Rows are one point carried round by a steady rotation, each followed by how many ticks it has turned.
The counts run from 0 to 140.
[120 193 118 117 117 112 124 153 114  95 125 143 170 142 151 105 109 122
 177 132 105 135 114 117 135 121 143 147  95 167  61 163 113 109 143 113
 104 130] : 116
[119 175 133 152 139 123  82 145 124 141 139 125 128 121  79  79 103  90
 164 103 134  95 125  94 135 110 136 145 103 151  71 140 140 121 137 130
 110 184] : 9
[122 143 107 144 129 114  97 125 164 115  61 117 131  85 134 123 149 123
 139 112 138  99 139 106 128  68 157 149 123 113  42 123 137 117 117 138
 169 132] : 35
[122 172 121 113 146 152 126 147  90 123 109 176 182 142 137  59 102 137
 156 114 129 105 127  79  94 133 137 125 116 155 118 109  80 131 135 158
  95 133] : 69
[134 167 107 127 138 139  85 125 130 104 132 132 161 148 116  85 109 100
 166 137 148  89 166 120 107 167 107 157 119 101  86 124  80 171 161 131
  99 116] : 3
[145 150 105 115 150 130  86 117 178 138  94 125 164 128 131  61 113 123
 158 109 127  77 147  98 106 161 127 153 105 123  74 106 156 111 152 111
 115 131] : 74
[122 142 124 146 144 152  99 130 115 119  87 118 173 106 116 105 142 103
 155 164 180 110 149 103 119  81 152 164  83 139  82 129 130 122 109 152
 151 157] : 87
[138 146 111 108 142 129 124 123 127 103 106 132 174 121 124 116 101 115
 162 150 167  97 174 101  99 121 138 177 110 102  89  95  74 141 134 127
  93  89] : 134
[146 165 110 109 120 137 139 148  81 136 114 150 174 165 182  95 120 139
 139 144 106  87 138  92 138  96 156 123 109 157  75 102 123 103 128 121
  96 141] : 92
[149 135 117  77 148 128 133 114 109 132 108 143 159 107 132 128 107 118
 170 116 132 104 161  72 108 125 129 163 118  76  93 111  90 127 143 107
 111  96] : 66
[132 156 117 145 168  98 113 139 193 104  93 106 142  93 146 110 110 127
 138  79 161 107 145 111  95 112 113 179 123  94  92 117 108 138 137 155
 136  97] : 58
[123 164 123 159 150 136 120 138  94 120 125 134 171 115 117  91 121 117
 135 150 185  86 157  87 111  75 151 158 116 143 115 107  86 150 117 179
 123 161] : 17
[145 144 106  83 147 143 127 112 120 112  96 140 178 106 131 107 108 127
 149 117 163  95 173  89  96 134 130 176 114  97 100  87  79 142 141 139
 120  89] : 135
[138 158 103 111 142 145  67 118 166 124 112 113 151 134 116  80 126  98
 157 123 147  85 154 100 108 164 121 175 100 111  65 120 142 143 158 120
 133 140] : 73
[124 128 105 116 118 154 103 116 118 115  81 121 165 103 118 112 144 101
 160 164 160 107 158 110 125  84 157 169  78 120  62 129 126 125 114 128
 157 147] : 88
[126 161 103 142 130 156  76 123 126 131  94 143 146 142 147 102 157 122
 135 128 137  81 167 140 129 120 136 113 147  80  47 112 120 171 152 144
 149 117] : 96
[125 174 109 123 121 121 125 153 123 104 124 159 138 122 140 114  95 155
 150  57  89 106 108  95 122 107 157 120 159 136  55 132  84 118 143 132
 109 106] : 53
[118 179 113 138 137 116 111 161 125  86 149 105 122 122 120 101 102 120
 143  84 138 109 104 112 109 110 129 168 115 134  83 151  79 169 158 171
 124 147] : 124
[131 151  89 133 120 148 114 157 145  98 105 114 156 143 174  90 131 156
 105  90 108  90  92 122 122  99 160 129 125 158  49 121 144 127 139 156
 141 151] : 99
[124 153 128 120 136  98 130 136 114  98 121 119 157 113 101 126 102 101
 190 142 152 124 153  94 122  93 135 195  76 131  81 127  78 115 124 114
 106 112] : 64
[122 170 113 130 124 160  77 121 144 111 138 146 158 125  99  81  98  97
 161 153 164 121 127  89 106 114 154 158  87 176  69 136 121 128 136 147
 118 160] : 140
[136 189 110 108 122 118 115 123 128 124 141 148 140 122 146 134  94  86
 167 129 125 137 159 108 141 118 121 158 114 102  34 160  94 135 163 117
 109  97] : 118
[135 166 132 169 133  86  98 133 132 138 100 116 135 101 132 116 145 107
 157 124 137 101 163 112 159  72 119 149 117 105  47 133 147 122 132 125
 138 145] : 103
[124 142 114 139 141 157 101 125 106 110 110 124 171 117 102 109 130 111
 141 156 195  93 159 104 111  95 141 174  97 126  92 112  88 165 120 178
 147 148] : 18
[152 117  89 115 151 135 117 134 142 120  93 109 150 124 134 114 117 147
 114  98 153  58 151  89 102  97 158 166 130 106  98  68 108 133 135 153
 122 121] : 82
[140 151 128  78 157 127 134 122  96 147  95 159 186 123 141  96 113 139
 174 101 117  86 145  74  93 144 127 154 127  82 107 105  97 125 140 116
 112 102] : 67
[134 151 116 166 128 109  79 138 143 128 127 117 132 117  71  97 109  95
 172 120 144  96 141  93 151 106 138 159 114 146  62 125 130 102 137 120
 104 168] : 10
[130 145 130 143 137 109 129 146  98 101 118 128 172 128 100 107 112 102
 182 149 158  92 167 102 128  97 120 173  93 121 102 110  66 136 132 123
  93 118] : 133
[109 153 143 134 140  99 127 161  88 108 119 115 158 109 102  86 120 125
 185 100 108 115 101  89 105 103 132 171  86 148  98 149 104 119 123 123
 124 168] : 62
[134 161 132 142 141  91 155 181  72 107 133 113 157 132 173 119 138 134
 149 131 105  90 130 116 151  64 134 150 112 135  85 126 102 113 126 132
 108 152] : 39
[129 184 106 142 120 160  98 117 103 130 114 159 152 139 137 118 124 100
 132 150 158 102 171 118 140  95 127 123 139  98  46 122 102 176 168 152
 138 126] : 95
[144 163  98 102 146 151  96 125 168 127 110 133 165 110 158  70 101 136
 133  79 130 102 111  82  81 147 143 151 125 142  79 108 136 123 143 156
 122 125] : 6
[156 123 104 105 145 124 122 143 129 141 108 120 144 113 117 133 101 142
 134  93 137  55 143  69 120 102 157 178 136 101  78  81 108 103 144 124
 115 122] : 13
[134 158 130 151 159  92  89 149 167 109 109  85 138 102 122  97 112 105
 164 110 152  96 139 114 124 126 104 207 103 109  76 138 118 137 148 143
 125 138] : 126
[123 148 114 113 127 111 157 176  64 103 124 117 146 124 163 127 130 153
 129  87  93  81 115 115 127  79 155 140 130 105  77 116  73 141 150 151
 131 132] : 107
